(in the rows, 128 means zero)
Where one turn sends some rows of the set: a few examples, then the rows asked:
z_473: [142 133 105 121 119 145 122 132  98 122 155 114 154 189 129 141 164 130
 132 118 121 116 122 113 147 119]
z_63: [163 131 113 114 129 138 113  86  79 109 133 111 136 149 139 166 123 142
 111 128 141 119 148 123 141  95]
z_699: [124 152 161 145 124 130 116 152 105 106 120 125 126 108 133 149  80 132
 113  95 148 121 111 145 144 118]
z_216: [210 134 133 119 118 132 121 137 105 105 140  90 135  86 131 166 133 131
 110 121 131 124 132 109 147 112]
z_178: [171 119 141 134 126 138 121 135 135 112 134  91 120 138 134 148 164 121
 109 145  99  98 159  96 145 111]
z_628: [158 139 120 154 126 141 108 123  93  93 132 140 128 101 122 124 188 122
 137 118 117 115 130 151 131 155]
z_402: [148 134  92 187 174 124 119 118 117 128 145 113 121 133 159 156 123 130
 104 131 113 145 115 113 136 124]
z_219: [ 90 134 114 136 170 135 119  91 148 102 127  98 142 101 133 129 138 134
 103 110 125 135 111 120 150 115]
z_372: [197 131 146 133 126 124 124 148  98 111 130 103 133  83 138 168 137 135
 107 113 117 114 119  98 160 112]
z_930: [104 153 132 128 119 145 120 187 113 130 144 109 151 137 114 120 133 123
 114 109 142 141 118 143 148 134]
z_733: [127 151 107 109 107 155 122 140  89 144 160 108 167 143 111 125 152 122
 132 108 138 125 117 144 132 134]
z_616: [154 143  86 171 151 130  97  88 100 146 173 107 121 118 131 155 126 131
 113 118 108 145 127 125 139 131]
z_921: [146 150 102 167 132 132  97 117 117 135 179 104 108 101 123 149 105 117
 119 111 128 157 119 141 113 146]
z_4: [199 144 145 144 128 132 129 153 113 108 126 106 149  78 141 160 116 134
 116 104 123 109 107 112 158 119]
z_608: [110 137 114 149 169 127 114 155 161 101 137 119 139 156 131 166 113 120
 121 110 106 121 104 116 158 126]
z_198: [187 140 121 119 111 164 126 108 133 126 148  88 152 120 117 132 148 114
 125 133 113  88 148 130 122 123]
z_211: [105 127 122 123 133 134 105  80 157  84 156  96 113 119 123 139 132 125
 130 103 127 134 110 117 123 126]
z_604: [153 156 146 140 121 158 132 149 139 137 132  99 156  82 115 115 127 114
 122 113 117  89 122 146 128 137]
z_339: [133 124 146 139 140 118 121 138  94  95 112 124 112 146 155 169 114 142
 103 121 135 122 127 106 148  97]
z_186: [118 118  97 123 156 126 113 106 115 127 156 120 133 152 127 177 150 124
 126 112  92 104 109 102 141 125]
z_464: [114 132  88  93 138 142 107 112 111 141 168  98 139 110 102 163 141 115
 119 115 121 131 129 139 119 131]
z_26: [135 133 168 153 134 134 127 176 138 124 118 104 123  99 132 131 142 120
 101 124 100  96 135 111 151 123]
z_22: [ 96 131 123 135 147 131  94  81 150  97 149  93 122 112 118 136 136 133
 114 101 115 136 125 111 162 118]
z_985: [ 98 131 112 126 154 139 126  89 156  91 135  98 135 107 139 133 132 122
 121 109 137 130  99 124 113 122]
z_710: [139 144 107 184 155 126 117 148 134 117 151 108 107 115 150 150 102 117
 112 122 132 157 105 131 109 138]
z_742: [151 142 123 151 128 139 110 147 102  87 123 129 123  91 118 120 181 119
 124 131 130 134 141 159 131 151]
z_964: [171 143 119 171 136 143 107 124 112  76 125 141 134 126 127 125 181 125
 137 124 113 113 132 144 153 146]
z_212: [107 152 104 117 149 143 107 160 160 114 149  98 142 113 104 151 103 111
 116 115 136 148 124 152 134 134]
z_93: [118 135 131 140 129 134 118 181 119 108 139 113 139 181 132 136 147 129
 118 119 125 136 122 112 164 120]
z_277: [161 142 119 166 140 141 107 150 122  71 115 132 129 116 125 122 173 122
 125 135 125 134 147 153 150 144]
z_370: [214 146 133 129 120 142 124 144 120 102 135  94 152  84 132 158 114 129
 119 114 135 120 121 123 146 117]
z_229: [153 160 125 118 114 151 108 103  93 119 140 109 152 112 118 144  87 135
 122 101 155 121 132 160 136 118]

z_616 moves to z_921
z_964 moves to z_628
Now find these:
z_22 moves to z_211
z_608 moves to z_186
z_699 moves to z_339
z_4 moves to z_372
z_733 moves to z_930
z_178 moves to z_198

